name the system of each run
trace 1, U (8 x 26)
-22  1  30  5  -51  -12  -5  -32  -32  -45  -36  -8  -43  -52  -1  -8  -28  -2  -46  -22  2  5  6  -50  8  5
-1  19  48  32  39  1  31  -15  -23  -5  -11  50  -49  -40  -31  1  34  -39  5  -22  -2  -9  18  -47  -20  15
-65  24  11  19  15  -34  -48  -36  -6  -36  2  11  -19  -7  16  -4  -3  -7  -35  -48  -16  -11  23  -32  -31  43
-6  -7  22  20  -30  -3  -28  -72  -32  -34  -37  13  -35  -54  -31  -16  16  -50  -2  -7  3  -18  1  -11  16  -6
-10  32  8  13  8  2  6  -19  -37  -16  53  31  -69  -38  2  6  21  -15  -12  -30  3  -27  41  -20  -49  -1
-25  -32  5  10  9  -5  -51  -50  14  -32  -14  37  -57  -2  21  28  -4  -24  -23  -45  -9  -19  5  -24  19  37
-4  3  -15  48  -9  -10  -12  -51  -19  -31  -8  19  -16  -28  -53  -4  15  -24  23  -28  1  -61  54  1  0  -10
-8  1  2  -7  -31  4  0  -25  -13  -41  36  2  -75  -27  6  8  -33  19  -46  -38  12  -18  47  -34  -2  -6
trace 2, U (8 x 26)
10  -52  -7  36  56  7  9  -1  53  9  -27  27  21  38  -11  34  21  -18  52  -6  -10  -34  20  9  12  -12
-12  33  -45  -8  -34  -18  -14  -6  7  -17  34  -43  37  24  -34  -32  -46  51  -24  -17  8  -14  40  20  18  -2
48  -42  17  -7  -50  24  50  32  -16  2  -45  -1  -28  -30  7  25  -21  10  -5  19  15  13  -26  -27  35  -24
-6  24  21  16  84  -3  52  43  35  26  18  22  16  35  -21  1  13  13  14  -18  -9  6  31  -26  -25  15
-43  7  -6  -4  -32  -37  -44  -7  7  -20  -48  -38  54  15  4  -21  -38  23  -35  -8  -12  21  -27  -8  25  35
27  11  40  6  -18  15  49  -3  -39  10  -28  -15  8  -51  -36  -30  27  -30  25  45  10  16  -14  -4  -11  -51
-23  43  17  -30  41  -2  2  35  -6  21  56  15  -27  13  47  3  9  11  -31  -9  -8  38  -17  -17  -47  38
-24  -35  2  15  8  -14  -61  -36  13  -3  -65  7  36  10  16  7  25  -44  23  13  -18  4  -51  19  17  22
trace 3, G (8 x 26)
6  -45  16  35  53  10  17  16  19  16  -32  37  -1  6  21  42  46  -37  53  10  -14  -17  -4  -3  -30  -14
-17  9  -21  -17  -31  -13  -64  -35  -10  3  -17  -35  58  5  1  -33  8  -18  8  35  -5  15  -47  53  14  1
41  -13  21  -44  -29  40  48  16  -7  6  39  -23  -49  -21  19  -2  -18  13  -19  30  22  27  -1  -6  4  -53
6  -12  -48  19  35  1  -11  38  9  25  32  38  -2  34  37  55  25  6  35  -14  -12  -37  6  29  -32  21
-7  -53  -15  1  -33  -3  -47  -54  35  -29  -49  -30  30  15  -11  -6  -23  -7  5  6  0  -14  -3  22  57  -21
50  33  -11  -4  -36  17  64  31  -36  19  23  -18  10  -26  -46  -24  -2  23  15  28  23  -4  15  10  0  -40
-14  2  -36  -11  17  -11  -9  50  29  8  36  7  0  53  41  34  -35  53  -26  -36  -7  -1  10  -6  -3  45
7  -62  19  42  7  -1  16  -10  32  -16  -87  11  15  0  -25  23  -3  -17  26  -6  -7  -21  7  -28  38  -12
trace 4, X (8 x 26)
27  -6  0  -48  -50  14  19  25  2  3  1  -31  -9  4  8  -9  -51  41  -45  12  15  41  -29  -11  54  0
29  0  19  32  21  2  63  56  -19  34  -51  22  31  -14  -20  14  31  -11  44  24  -5  4  -24  -17  -16  -3
-60  43  5  9  11  -43  -12  16  9  -15  -13  -25  49  22  -5  -25  -30  36  -36  -28  -15  15  16  -29  -20  39
0  -33  41  -11  -54  7  3  -25  -16  -25  -61  -33  -5  -47  7  -14  -13  -20  -16  31  5  26  -28  -21  18  -39
-9  48  3  3  7  -10  4  42  -56  29  19  15  7  -25  35  3  43  -14  14  21  -9  15  -35  8  -74  17
-52  -42  16  2  26  -19  -42  -6  43  -21  -36  2  2  29  59  30  -15  0  -24  -24  -23  13  -14  -26  -6  31
-12  -24  -17  26  -49  -5  -23  -35  -30  -30  -22  -26  12  -39  10  5  18  -23  30  21  -3  -40  20  27  -35  -59
2  13  -32  -49  -14  11  -26  29  -8  21  69  -12  -16  19  66  14  -7  23  -19  15  4  22  -29  35  -26  7
trace 5, H (8 x 26)
7  7  30  12  26  -12  29  32  10  28  -71  10  52  11  -32  -12  5  -5  10  10  -10  34  -46  -27  31  38
-54  24  42  3  3  -19  -17  -4  -34  -16  -7  -7  -15  -38  50  -6  20  -22  -22  4  -16  25  -15  -30  -74  6
34  -18  10  -47  30  39  -10  -8  16  30  48  30  -55  14  34  14  20  -26  -3  18  9  31  -40  19  19  6
-16  -33  -18  45  44  -17  -28  2  27  5  -46  42  24  33  4  42  22  -18  34  -26  -22  -32  -6  0  6  42
-38  -20  34  -1  -12  -6  -46  -82  8  -38  -34  -31  8  -26  -6  -34  9  -45  -6  18  -6  8  0  6  3  -34
38  8  -32  3  -18  24  -9  -23  -42  7  54  33  -53  -30  -8  14  35  -27  27  4  14  -39  10  38  -13  -18
-2  -40  -43  8  12  0  -16  -9  60  -16  17  -8  9  54  -5  21  -34  35  4  -32  1  -39  54  16  32  -9
14  13  -1  26  -41  -14  13  -22  -19  -12  -56  -25  47  -23  -77  -40  -11  0  11  9  7  -10  4  0  43  -12
trace 6, X (8 x 26)
46  -33  -42  -1  -43  14  -3  25  -18  8  -12  39  -43  -1  13  52  -17  16  -3  -19  9  -22  -27  0  50  35
3  -8  3  19  53  7  52  31  41  14  23  -12  33  30  -12  3  10  15  37  8  -2  -16  55  5  -37  -48
2  17  -40  -13  -43  -18  -37  -14  3  -4  -14  -20  39  24  -38  -25  -40  31  -23  -11  6  2  -19  19  68  39
43  -12  33  -1  -15  27  84  39  -17  5  -7  0  -36  -34  -9  8  -9  12  0  14  17  9  14  -40  -4  -44
-19  50  4  2  46  -24  -5  21  7  35  -9  -1  71  33  -27  -32  21  -3  13  11  -14  28  -33  13  -5  44
-23  -14  25  16  -38  -17  5  -10  -10  -45  -49  -4  -30  -30  -2  6  -41  15  -45  -36  -1  -1  15  -63  19  16
-5  21  41  -11  12  8  14  -13  -20  12  5  -29  25  -30  0  -39  42  -38  23  55  -2  31  -17  19  -47  -52
-24  20  -14  -7  -6  -20  -48  12  -27  4  -4  36  -24  1  42  24  -2  2  -34  -31  -13  12  -48  -15  0  83
trace 7, B (8 x 26)
-43  10  61  -23  24  -2  -29  -62  13  -29  9  -7  -39  -18  7  -34  1  -31  -43  -9  -3  35  2  -31  -6  4
-7  51  6  -14  63  -3  -10  4  5  26  50  46  -25  25  -10  -7  17  -8  -18  -29  -4  18  -12  -9  -2  68
-57  -8  -16  16  23  -29  -80  -41  20  -23  -11  15  9  23  28  13  7  -18  -7  -32  -22  -18  -1  7  -10  46
-2  18  6  -5  33  9  -39  -83  13  -6  39  15  -21  0  -47  -37  30  -46  11  -4  6  -10  18  29  19  -5
1  20  -42  -20  -8  -3  -38  -19  14  -8  55  13  -28  32  -14  -2  -36  31  -37  -44  8  -14  18  11  44  47
-3  -35  -10  37  34  -9  -17  -36  45  -17  -36  32  4  30  -43  15  -5  -11  16  -41  -7  -37  29  -10  51  25
-11  43  -28  31  -10  -20  -7  -35  -14  -21  26  -9  19  -7  -68  -35  -4  11  7  -25  4  -46  64  12  -3  -7
-11  0  21  -10  -18  -6  6  -32  25  -36  -12  -20  -15  1  -42  -29  -55  27  -51  -31  10  11  31  -41  55  6
trace 8, G (8 x 26)
22  -10  22  21  3  17  51  -29  6  -24  7  3  -37  -25  -57  -13  -6  -4  8  -15  17  -29  69  -26  11  -50
-12  66  -45  19  6  -30  -22  12  -27  9  32  26  16  16  -36  -8  -1  22  -8  -41  -6  -26  12  8  -2  68
-28  -24  39  7  -6  -8  6  -32  27  -47  -34  -12  -28  -9  -12  -7  -43  11  -45  -36  1  3  37  -59  28  -2
3  58  18  39  36  -16  38  13  -35  18  -9  34  15  -22  -60  -21  39  -20  25  -10  -4  -11  12  -20  -27  26
-59  29  21  -21  -3  -28  -47  -21  1  -25  -2  -16  -2  2  25  -22  -25  8  -60  -24  -11  35  -18  -28  -5  47
9  -6  69  14  40  18  46  -16  -9  0  -20  32  -48  -40  -14  -1  34  -47  9  6  1  12  4  -45  -17  -18
-45  51  -13  0  14  -27  -62  -20  -33  6  25  8  17  -4  21  -15  35  -26  0  0  -16  6  -27  28  -50  42
0  -30  49  -35  -2  27  -13  -62  17  -27  11  -5  -67  -24  15  -13  -6  -32  -32  6  10  26  -2  -17  22  -30
trace 9, Q (8 x 26)
4  -12  23  1  -42  -1  47  16  -5  -32  -22  -20  -31  -26  -9  3  -51  39  -41  -20  14  3  33  -57  17  -19
11  21  27  -14  63  5  53  43  43  30  16  8  14  42  -25  -12  -13  26  -10  -10  1  35  7  -30  18  23
-45  43  3  0  -18  -37  -19  20  -24  -19  -9  -2  1  -5  16  -6  -31  33  -55  -38  -11  17  -8  -42  -13  61
-18  25  71  -24  39  8  34  10  -2  11  10  -11  -12  -20  21  -27  20  -21  -18  27  -2  60  -16  -32  -45  -18
-5  48  -26  -23  14  -4  -29  23  -31  28  62  33  -26  10  38  13  19  3  -15  -12  -4  11  -33  18  -29  59
-45  -19  29  23  17  -10  -26  -15  -16  -19  -23  11  -17  -30  57  25  37  -41  11  3  -20  -5  -5  -15  -71  -12
11  31  -3  -10  34  13  -34  -54  -12  18  47  26  -16  -5  -27  -25  54  -55  28  14  3  -7  -10  46  -5  3
2  -46  -33  3  -40  12  -42  -34  -11  -31  20  11  -56  -18  44  41  0  -12  3  -13  4  -45  19  19  -10  -24
trace 10, B (8 x 26)
1  -75  9  1  9  10  16  27  56  -11  -40  -2  -7  31  43  48  -34  24  -5  -11  -5  3  7  -30  23  -13
21  32  -12  39  7  -8  28  20  -36  28  -22  9  53  -17  -48  -13  43  -18  57  24  -2  -23  -3  24  -25  -8
-22  -11  4  -29  -66  -1  -13  -9  -15  -35  9  -55  -15  -26  42  -10  -41  26  -42  11  6  15  9  -7  -18  -43
47  -12  41  -13  45  28  61  33  20  39  -15  30  -15  9  -21  4  13  -12  11  17  8  36  -30  -25  34  8
-30  17  -41  28  -22  -31  -15  51  -38  1  -3  0  29  -2  49  34  7  25  11  -9  -18  -26  -1  8  -66  20
-9  -35  50  -20  1  15  -12  -50  23  -12  -33  -38  15  -15  6  -31  14  -43  8  46  1  35  -23  9  7  -56
42  44  -20  -29  -11  20  25  40  -47  35  65  29  -48  -14  6  8  9  13  -10  3  15  9  -22  11  -8  25
-25  -65  -11  2  11  -7  -30  20  50  -6  -42  -10  29  44  63  44  -18  13  4  -2  -18  4  -17  0  2  5
trace 11, Q (8 x 26)
-19  62  17  -37  47  0  -21  -8  -4  26  64  4  -5  13  8  -34  25  -16  -17  8  -4  41  -24  16  -27  30
-22  -5  4  -7  -21  -1  -35  0  -41  -11  10  21  -55  -35  75  36  17  -18  -18  -6  -7  2  -28  -9  -48  17
-3  5  20  19  66  10  -2  -19  1  20  21  34  -9  -6  2  4  66  -55  47  14  -8  -11  4  20  -50  -13
-16  -4  -41  0  -18  -5  -80  -66  -11  -21  33  16  -29  -2  8  8  12  -25  1  -20  -1  -37  7  40  5  15
27  -57  23  15  -3  30  14  -43  4  -20  -19  16  -50  -33  -5  18  21  -44  28  10  8  -27  21  -4  8  -57
32  -5  -45  16  22  11  -2  -20  30  6  37  28  -10  35  -53  9  -2  9  25  -30  10  -49  46  27  43  6
-14  -48  7  23  -26  -9  -6  -35  28  -49  -51  -9  -15  -4  -16  11  -42  12  -20  -35  0  -25  38  -37  43  -11
38  18  28  -5  21  19  65  1  21  8  10  0  -7  3  -78  -35  -16  12  -7  -6  19  13  30  -26  50  -12
trace 12, H (8 x 26)
-33  21  36  36  60  -23  34  15  23  -8  -22  23  7  13  -28  -3  -3  10  -9  -42  -14  -3  41  -59  -18  31
-17  41  53  -27  7  -3  -11  -45  -11  -10  6  5  -34  -25  -26  -46  -4  -23  -50  -8  5  45  -22  -35  22  31
19  5  25  13  44  15  33  11  -13  10  22  65  -75  -16  1  30  25  -19  -2  -30  2  -10  13  -38  -14  26
-31  2  26  -3  70  -8  -23  -41  60  -8  8  18  -4  42  -22  -18  -4  -12  -19  -34  -10  13  17  -20  28  37
1  8  32  26  -5  -5  -9  -49  -31  -18  -44  39  -40  -47  -44  -10  19  -46  -6  -21  0  -9  -11  -33  27  30
-17  8  25  4  50  11  4  -43  19  -19  56  20  -58  -6  -8  -7  17  -21  -5  -25  2  -19  61  -15  -32  -23
22  9  -18  -2  13  4  -21  -41  18  0  17  37  -29  21  -59  -10  -13  -3  -15  -40  11  -15  8  1  76  48
-13  -8  27  50  12  -11  32  -22  4  -36  -39  15  -18  -25  -47  -2  -6  -6  2  -36  -2  -35  61  -50  0  -11

runs to name
trace 13 (2 x 26)
0  31  -57  -24  -42  -10  -13  31  -6  4  52  -33  24  28  9  -8  -43  63  -27  -8  9  -4  12  28  6  11
45  -70  15  -7  -18  29  37  23  21  9  -53  -3  -3  -1  14  29  -9  -3  19  31  8  14  -30  -7  40  -35
 | U
trace 14 (2 x 26)
-64  -4  11  25  -23  -34  -22  3  -15  -42  -37  -22  8  -20  47  13  -16  12  -25  -22  -19  -10  19  -36  -54  2
17  29  49  -30  46  20  14  -25  6  31  19  4  0  -5  -31  -46  37  -45  8  37  6  48  -35  9  9  -5
 | Q
trace 15 (2 x 26)
-24  -32  -10  53  33  -23  10  29  31  -10  -46  25  23  28  7  43  -4  15  20  -38  -20  -37  33  -29  -14  22
-26  39  14  21  -8  -19  -7  -42  -22  -16  -16  -36  50  -29  -53  -57  20  -23  18  21  -2  -6  20  14  -23  -33
 | B
trace 16 (2 x 26)
12  -30  -31  -8  -37  15  13  25  -1  0  20  -44  21  0  41  16  -6  22  25  39  5  -15  16  39  -37  -73
21  3  -60  -14  -40  -4  -13  39  -3  24  8  -33  62  32  6  2  -16  36  18  27  4  -3  -25  54  15  -3
 | H
trace 17 (2 x 26)
-48  -22  19  25  3  -19  4  6  14  -43  -18  -1  -28  -6  35  28  -28  21  -31  -44  -12  -16  45  -56  -34  3
31  32  38  -32  30  22  18  -31  9  26  22  0  -2  -2  -57  -55  16  -29  0  27  14  43  -23  9  42  -4
 | H
trace 18 (2 x 26)
44  -49  -25  -10  -60  17  16  28  3  0  -37  -7  -9  2  8  31  -42  31  -9  5  14  -2  -24  -4  62  -5
4  -5  -22  27  15  -6  46  58  18  13  -3  -26  61  27  -4  13  -3  35  40  12  -5  -22  38  11  -36  -39
 | G
trace 19 (2 x 26)
-8  36  11  40  -1  -25  -2  -29  -32  -16  -39  33  -8  -30  -69  -21  8  -20  -7  -35  -3  -20  8  -33  24  47
-16  10  42  -9  19  12  21  -37  7  -31  44  -2  -64  -25  -7  -17  -10  -6  -33  -23  10  2  58  -38  -22  -29
 | H
trace 20 (2 x 26)
35  19  -31  11  -73  0  -13  -16  -70  1  -17  8  -7  -48  -34  -9  12  -16  11  13  13  -22  -29  24  25  6
-23  16  -3  -24  13  5  13  6  28  -15  74  -36  -9  22  18  -14  -29  41  -29  -13  6  3  60  0  -35  -36
 | G
trace 21 (2 x 26)
-51  14  1  -19  6  -28  -25  30  19  2  -10  -44  61  33  48  -10  -22  30  -24  10  -19  39  -26  2  -28  16
38  -42  51  -14  19  29  43  17  15  21  -47  14  -20  -9  6  14  11  -25  10  30  6  39  -45  -27  32  -12
 | G
trace 22 (2 x 26)
-21  -4  -30  12  24  -20  -3  31  46  -6  6  1  23  57  3  21  -43  53  -19  -47  -8  -16  35  -17  16  39
13  -26  6  19  -43  -7  21  -8  9  -21  -74  -33  42  -10  -50  -18  -33  13  3  7  6  -4  6  -15  54  -23
 | U
trace 23 (2 x 26)
-32  -27  -26  4  -30  -25  -46  26  -2  -3  -49  -20  48  15  63  30  -7  12  3  12  -20  6  -45  14  -18  19
11  25  15  9  -13  -2  13  -2  -38  20  -30  -20  53  -32  -29  -35  40  -33  37  53  0  14  -35  27  -21  -29
 | Q
trace 24 (2 x 26)
-22  -39  27  21  -1  0  9  -21  16  -22  -39  -41  37  -17  11  -8  16  -24  32  34  -8  -6  24  6  -39  -76
41  43  -19  -42  1  15  -4  13  -17  47  43  5  12  16  -23  -28  13  0  2  28  13  32  -51  41  33  27
 | G
trace 25 (2 x 26)
-16  16  -26  -49  -21  6  -55  -28  -1  -11  73  -14  -36  13  37  -8  -23  15  -43  -10  7  12  -3  27  3  14
49  -66  -1  9  12  36  12  -4  14  14  -18  39  -39  -3  11  46  26  -34  42  15  5  -20  -14  12  25  -23
 | X
trace 26 (2 x 26)
-5  65  -23  5  -45  -19  -26  -18  -73  -8  27  13  -21  -42  -25  -22  9  -2  -19  -16  6  -15  -6  6  -12  36
-25  -47  36  -21  41  12  -2  -24  73  -23  8  -11  -29  33  28  9  -29  6  -31  -20  -2  20  28  -30  17  -16
 | B
trace 27 (2 x 26)
-20  14  -59  29  10  -26  -31  39  -11  15  12  18  36  30  29  35  16  17  27  -17  -18  -37  1  29  -42  37
-15  -36  15  -7  -24  5  -45  -77  14  -29  -30  -34  13  -15  -7  -26  7  -40  10  29  1  1  -6  27  21  -48
 | B
trace 28 (2 x 26)
35  -6  12  -19  25  22  -22  -40  8  31  -4  22  3  3  -27  -20  40  -56  31  34  4  20  -53  37  41  4
9  -6  -61  19  -61  -4  -12  7  -38  -21  26  -5  -18  -20  15  31  -11  24  10  -12  8  -58  36  24  -24  -23
 | Q
trace 29 (2 x 26)
11  6  -25  30  10  -3  -3  29  -35  32  -13  23  33  -9  14  24  55  -28  60  28  -12  -24  -28  37  -48  0
-44  -12  -23  -9  2  -21  -31  15  36  -24  20  -16  1  41  49  23  -44  47  -40  -40  -11  -4  28  -15  -11  23
 | X
trace 30 (2 x 26)
-46  -11  45  45  19  -23  10  -14  -1  -25  -67  -10  31  -26  -5  -8  20  -27  15  1  -21  -4  17  -36  -44  -20
17  47  -9  -46  3  14  -23  -39  -1  17  66  -14  -2  11  -36  -52  4  -8  -13  16  14  24  -13  43  30  3
 | Q
trace 31 (2 x 26)
15  -18  -11  -16  -17  10  18  75  -19  25  -2  7  -10  3  75  50  -3  23  -3  17  -4  19  -44  -5  -28  11
-31  -37  -17  38  19  -24  -7  34  31  0  -55  -11  67  35  29  31  2  13  33  1  -23  -18  5  2  -27  -3
 | X
trace 32 (2 x 26)
44  -54  -22  -23  -38  26  32  31  30  2  -4  -26  -2  23  16  24  -46  43  -4  14  16  2  2  7  47  -36
38  18  -35  20  -4  -2  49  66  -11  38  -13  -2  61  18  -35  4  5  29  40  21  2  -11  -4  21  2  -2
 | X
trace 33 (2 x 26)
19  54  30  3  -25  -6  56  17  -48  6  -20  -10  9  -43  -58  -43  -3  6  -13  11  12  22  -7  -31  7  1
-33  -5  38  0  6  -10  35  43  4  -17  -10  -9  -23  -9  49  22  -27  30  -40  -20  -8  22  17  -63  -43  1
 | B
trace 34 (2 x 26)
-27  39  47  -32  63  5  -5  -11  9  19  48  3  -11  7  20  -31  29  -25  -16  13  -6  49  -15  -3  -41  8
-13  20  -9  -10  -12  -2  -41  -4  -48  1  33  38  -59  -24  51  26  22  -19  -20  -15  -5  0  -31  1  -35  43
 | Q
trace 35 (2 x 26)
-1  -3  40  20  -17  0  25  -38  -13  -38  -34  11  -49  -44  -43  -13  -15  -12  -26  -29  7  -10  32  -57  24  -5
-20  49  20  7  53  -14  49  38  20  7  32  -4  18  25  -27  -20  -14  37  -16  -27  -4  10  46  -36  -27  15
 | B
trace 36 (2 x 26)
-5  -25  10  -31  -15  28  -30  -52  -1  -26  51  -5  -71  -23  42  6  5  -24  -18  6  9  -2  15  14  -17  -41
41  -30  -7  22  37  24  13  0  5  19  6  68  -52  2  -8  46  35  -32  36  -16  3  -33  2  -1  14  15
 | Q
